Look-ups in named tables: a row name and a column name give one cell, copied from the table.

rosit
         resel  nisa  sagorol  tugevo  dek  gop  vili  badabo  momovep  fakeka
vodulal     65   136      113      94  110   87    88     103       63      60
pugat      105    35      109      33  105   92    87      97       71     141
puz        178    58      115      75   95   99   101     109       83     149
mufari     103   128       65      78  145   83   102     100      128     128
ruv        190   140      124     141  125  101   109     116      130      88
nubupe      26   173       86     168  102   77   103     100      115      23
zomisag     30   104      156      79   89   83    98     108       69      81
daful       77    92      129      69  101   87    99     106       80     112
tazokir    113   220      125     186  131   87   123     120      159      45
zap         82   122       83     124  114   85    98      98      117      74
rosuk       56     2      123      16   87   88    82      92       55     138
taz         74   101      121      87  100   87    97     104       82      94
sudegu      41   114      135      80   98   85    91     104       62      72
rurop      179    60       99     109  100   97   108     106      124     140

dek of vodulal is 110
tugevo of pugat is 33
sagorol of puz is 115
vili of sudegu is 91
badabo of sudegu is 104
momovep of rosuk is 55
dek of puz is 95
fakeka of vodulal is 60
gop of tazokir is 87
sagorol of daful is 129
Row with the largest fakeka: puz

lizunot
fields: zib, pud, sika, vug, nirakiz, tuga, sed, fova
dar: [120, 108, 141, 103, 135, 111, 103, 140]
tipufoz: [114, 127, 117, 132, 139, 109, 143, 118]
fibagom: [148, 82, 72, 67, 142, 108, 195, 121]
lurubi: [128, 106, 120, 122, 122, 125, 126, 123]
kasemaz: [117, 127, 119, 129, 135, 114, 137, 120]
kode: [127, 123, 128, 124, 126, 129, 124, 126]
nibozep: [101, 127, 57, 106, 97, 144, 169, 107]
pizizes: [127, 108, 120, 122, 123, 126, 126, 123]
rogo: [125, 125, 124, 126, 125, 123, 123, 124]
fumiliv: [127, 130, 109, 145, 134, 64, 54, 96]
mel: [126, 124, 125, 124, 125, 124, 125, 124]

What is the sed of mel in lizunot?
125
What is the nirakiz of lurubi in lizunot?
122
What is the zib of fibagom in lizunot?
148
What is the fova of dar in lizunot?
140
What is the sika of tipufoz in lizunot?
117
What is the sed of dar in lizunot?
103
What is the fova of rogo in lizunot?
124
What is the pud of kasemaz in lizunot?
127
What is the fova of mel in lizunot?
124
What is the sika of pizizes in lizunot?
120
What is the sika of mel in lizunot?
125
What is the nirakiz of tipufoz in lizunot?
139
What is the vug of kode in lizunot?
124
What is the tuga of nibozep in lizunot?
144
What is the fova of fumiliv in lizunot?
96
What is the nirakiz of kode in lizunot?
126
Row with the largest vug: fumiliv

votogin:
         bef  mip  teda  lan  fon
vuneg    128  137   124   57  124
faf      123  118   118  114  129
gid      135  188   132   81  145
gole     118   68   125  175  136
banu     121  154   117  124  110
vit      119  103   122  139  122
makufu   114   74   120  170  121
munidir  130  181   131  160  139
bada     118  132   121  216  110
sofur    128  124   131  166  151
mik      120  160   120  165  113

munidir, lan: 160
faf, bef: 123
faf, teda: 118
banu, lan: 124
bada, lan: 216
sofur, bef: 128
bada, fon: 110

komibe =
         fas  govisa  mimob
nafodo   0.3     1.0    0.5
bar      0.4     0.3    0.5
domo     0.6     0.3    0.3
zopog    0.1     0.1    0.2
nesemes  0.1     0.5    0.4
boruvid  0.4     0.5    0.1
kimor    0.3     0.5    0.5

bar, govisa -> 0.3
domo, fas -> 0.6
bar, mimob -> 0.5
nafodo, mimob -> 0.5
kimor, fas -> 0.3
nafodo, govisa -> 1.0
zopog, govisa -> 0.1
kimor, mimob -> 0.5
nafodo, fas -> 0.3
domo, govisa -> 0.3
boruvid, mimob -> 0.1
bar, fas -> 0.4
nesemes, fas -> 0.1
domo, mimob -> 0.3
zopog, mimob -> 0.2
kimor, govisa -> 0.5
boruvid, govisa -> 0.5
boruvid, fas -> 0.4
zopog, fas -> 0.1

suk:
	surufo	kun	nabeva	mig	mavobe	kipu
kipokik	5759	-3161	-3459	6205	-8795	-2967
gidel	414	8318	-1251	-5315	5200	-5406
nisuso	-8002	-306	5171	-4315	5200	7487
bim	7591	7613	-3643	-1151	440	-8550
mese	7947	5942	-4341	464	-1474	-8310
bavu	-8225	-4701	5171	-580	3312	8719
fal	-7898	-5924	4996	1075	1334	8719
zum	7481	1391	-4538	4441	-5836	-7472
dudeti	4519	8318	-2630	-3351	2812	-7581
nom	7947	4035	-4671	2331	-3721	-8049
linirok	6714	-4738	-2718	6205	-9030	-1391

kipu of zum is -7472
mig of mese is 464
kun of bim is 7613
mavobe of fal is 1334
kipu of linirok is -1391
kipu of nom is -8049
kun of bavu is -4701
kun of mese is 5942
kun of zum is 1391
mig of nom is 2331
surufo of kipokik is 5759
nabeva of dudeti is -2630
mavobe of zum is -5836
kun of nom is 4035
nabeva of zum is -4538

riv
columns: kide, voma, bas, sopu, nesos, nuka, pizam, vul
zom: [5145, 3612, 2100, 4380, 6787, 5167, 3520, 2394]
zel: [1509, 1467, 4312, 4408, 3515, 4385, 2656, 2898]
nop: [6438, 5367, 3561, 6265, 3014, 1150, 1852, 4022]
vepin: [4024, 4388, 8184, 546, 5344, 7021, 8428, 4842]
zir: [3556, 3496, 3787, 2374, 3415, 2828, 3727, 4761]
mak: [3694, 3467, 3888, 3632, 3877, 3662, 3749, 4094]
fuvafep: [3899, 3782, 3991, 3840, 3930, 3817, 3858, 4002]
pigu: [5283, 3811, 3415, 5885, 4780, 4641, 5577, 5113]
non: [1742, 8898, 1397, 4117, 2335, 6277, 3564, 1813]
tezolap: [2918, 4010, 9161, 884, 733, 1169, 2715, 4395]

pizam of vepin: 8428
kide of pigu: 5283
voma of zir: 3496
kide of zel: 1509
voma of vepin: 4388
kide of vepin: 4024
vul of vepin: 4842
kide of zom: 5145
bas of zir: 3787
nesos of pigu: 4780
vul of mak: 4094
Which row has the largest vul? pigu

